Rows swapped in pairs by one turn or mirror: which row each one swaps with:
T:  1.630  0.564 -0.740 -0.914 -0.435 -0.401  0.009  0.741  1.425  0.810  1.262 -0.418 -0.133  0.053 -0.343 -0.057 -0.531 -0.848 -0.005  1.951  0.985  0.812 -0.503 -0.843  0.040 -0.159 -0.387 -1.707  0.138 -0.640  0.521  0.607  2.757  0.441  2.142 -0.249 -1.125  0.849  0.625  0.087 -0.166 -2.332 -0.679  2.645
J:  1.337 -0.127  0.461  0.134 -0.550  0.401 -0.087 -2.242  0.966  1.693  1.716 -0.304 -0.534 -0.416 -0.890  0.599 -1.189  0.222  0.260  2.698  0.609  0.394 -1.091 -0.189  1.150 -1.325  0.318 -0.527  0.299  0.521 -0.212 -1.142  1.130  0.133  2.473 -0.782 -0.133 -0.758 -0.072 -1.681 -1.503 -1.288 -1.482 -1.918
Z: -0.907 -0.274 -0.141  1.110 -0.548 -1.088 -0.331 -2.855 -0.572  0.522  0.482  0.343 -0.580  1.280  0.195  0.703 -0.561 -1.100  0.980  3.724  0.299  0.385 -0.940  0.785 -0.551 -0.554 -1.446 -0.908  0.137 -0.788  0.827  0.290  0.894  1.211  0.794 -1.218  0.806  0.659  0.505 -0.487 -2.197 -1.520 -1.403 -1.158
M:  1.480  0.181 -0.681 -2.063  0.089 -0.029 -0.059 -0.358  2.559  0.864  0.738 -0.871 -0.585 -0.626 -0.546  0.326 -0.945  0.454  0.380  1.903  1.346  0.321 -0.345 -0.288 -0.413 -0.075 -0.332 -0.927 -0.276 -0.564  0.937  0.805  3.711  1.511  2.234 -2.368 -0.069 -0.190  1.240  0.599  0.044 -1.769 -0.658  0.986
E: -1.068  0.703 -0.607  0.996 -0.040  0.165  0.833 -1.556  1.282  1.026  0.726 -0.278 -0.300 -1.965 -0.107  1.027 -0.793  0.801  0.183  4.208  1.182  0.743 -1.086  0.337 -0.896 -0.600 -0.121 -0.609  0.223 -0.747  0.569  0.117  1.918  2.813  0.367 -1.835 -0.871 -1.765  0.781 -0.671  1.404 -2.639 -1.590  0.041
W:  2.401  0.183 -0.471 -0.034  0.249 -0.811  2.057 -2.234  2.652  0.074  0.237 -1.073  0.123  1.677 -1.838  1.005  0.617 -0.395  0.540  1.847  1.169  0.764 -0.682  0.614 -1.531 -0.733 -1.002  0.131  0.214 -1.292  1.272  1.261  0.181  0.633  3.557 -0.258 -0.623  0.810  1.355 -0.241  1.869 -0.989 -1.253 -0.263
N: -0.334 -0.423 -0.480  1.464 -0.810  0.339  0.097 -0.332 -0.261  0.417  0.494 -1.525 -0.250 -0.852 -0.105  1.680  0.657 -0.287  0.680  1.274  0.883  0.434  0.350 -0.762 -0.379 -0.894  0.038 -1.943 -0.201 -0.251  1.216  0.124  0.487 -0.535  2.753 -1.418  1.462 -2.187 -0.530 -0.291  0.152 -0.460 -1.487 -0.692
Y: -1.167 -0.127 -1.852  0.038 -0.138 -0.685  0.720 -0.031  1.611 -0.478  0.164 -2.341  0.096 -0.411 -0.427  2.429 -0.312 -2.204 -0.296  1.882  1.273  0.577 -0.263 -0.139 -1.220  0.667  0.749 -2.196 -0.252 -1.018  1.530  0.611  0.637  0.880  1.573 -0.720 -0.271 -1.872 -0.782  0.277  0.867 -0.960 -0.688 -0.305
B:  2.397 -1.300 -0.028 -0.816 -0.389 -1.144  1.253 -3.729  0.881  0.742  1.194 -0.301 -0.279  1.305 -1.023  1.232 -0.776 -0.349  0.034  0.375  0.293  0.192 -1.320  0.375 -0.536 -0.028 -0.326 -0.476 -0.210  0.087  0.640  0.166  0.917  0.441  2.908  0.147 -0.222  0.837  0.298 -0.587  0.090 -1.896 -1.103 -1.069
U: -1.135  0.789 -0.634  0.971 -0.485 -0.284 -0.079 -1.914  1.590  0.828  0.142 -1.093 -1.246  1.419 -0.945  1.662  0.070 -1.829  0.514  4.824  1.069  0.653 -0.522  1.238 -0.700 -0.309 -1.674 -0.219  1.214 -2.177  1.222  1.304  0.575  1.628  1.399 -1.597 -0.595  0.432  1.380 -1.009 -0.285 -0.635 -0.368 -0.013
R:  0.898 -0.154  0.512 -0.103 -0.898 -2.006  1.023  0.690  0.668  0.070 -0.362 -1.276  0.444  0.436 -0.836  2.434 -2.017  0.188  0.284  2.431  0.558  0.985 -1.687  1.397 -0.468 -1.264 -2.439 -0.402  0.271  0.376  1.330 -0.047 -0.345 -0.086  1.780  0.585  0.292 -0.572 -0.403 -1.875  1.511 -0.935 -2.493 -1.305
Q:  0.301 -0.416 -0.159 -0.898  0.078 -0.860  1.869  0.146  2.345  1.187  0.592 -0.569 -0.179 -1.281 -0.705  1.069 -1.212 -1.556  0.017  4.698  1.200  0.739 -1.871  0.618 -0.916 -0.805 -1.127 -0.143  0.666 -0.726  1.084  0.852 -0.569  1.260  1.808 -0.798  1.249  0.445  0.829 -0.117  3.017  0.409 -1.118  1.018
H: -0.972  0.055  0.302  1.218 -2.200 -0.441  1.955 -0.950 -0.415  1.091  0.881 -1.526 -0.163 -1.022  0.726  2.111 -1.035  0.714 -0.069  3.637  0.641  0.692 -1.673  0.534 -0.832 -0.459 -2.338 -1.623 -0.168 -0.236  1.289  0.402  0.652  2.815  0.776 -0.687  0.068 -1.552  1.484 -0.777  0.966 -1.828 -1.985 -0.623
D:  0.690  0.833 -0.725 -0.773 -0.049 -0.926  2.563 -0.082  3.045 -0.131 -0.240 -1.697  0.201  1.313 -0.508  1.187 -1.151 -1.164 -0.446  3.940  1.044  0.914 -0.866  0.099 -1.490 -0.450 -1.806 -1.799 -0.179 -1.825  1.422  1.750 -0.581  2.475  2.823 -0.176 -0.461 -0.415  1.110  0.537 -0.101 -1.011 -1.712 -0.232
P:  0.904 -2.014  0.586 -0.864 -1.004 -0.621  0.407 -1.266  0.492  1.971  1.445 -0.342 -0.459 -1.719 -0.202  0.425 -1.484 -0.754  0.506  2.908  0.639 -0.199 -2.849  0.449  0.315 -0.684  0.142 -0.687 -0.448  0.541  0.601 -0.173  1.243  1.738  1.781 -1.625  2.318  0.599  0.353  0.330  0.373 -0.420 -2.078  0.050
V:  1.450 -0.091  0.383  1.012 -1.231 -1.465  0.040  1.525  0.378  0.504 -0.321 -1.254  0.211  0.914 -1.324  1.588 -1.030 -0.663  0.279  1.985  0.494  0.768 -2.045  0.997  0.286 -1.424 -1.115 -0.914  0.367 -0.561  0.966  0.305 -0.024  0.358  2.655  0.892 -0.541  0.322 -0.936 -1.534  0.503 -1.967 -3.060  1.018

V swaps with -> T
E swaps with -> H
J swaps with -> D

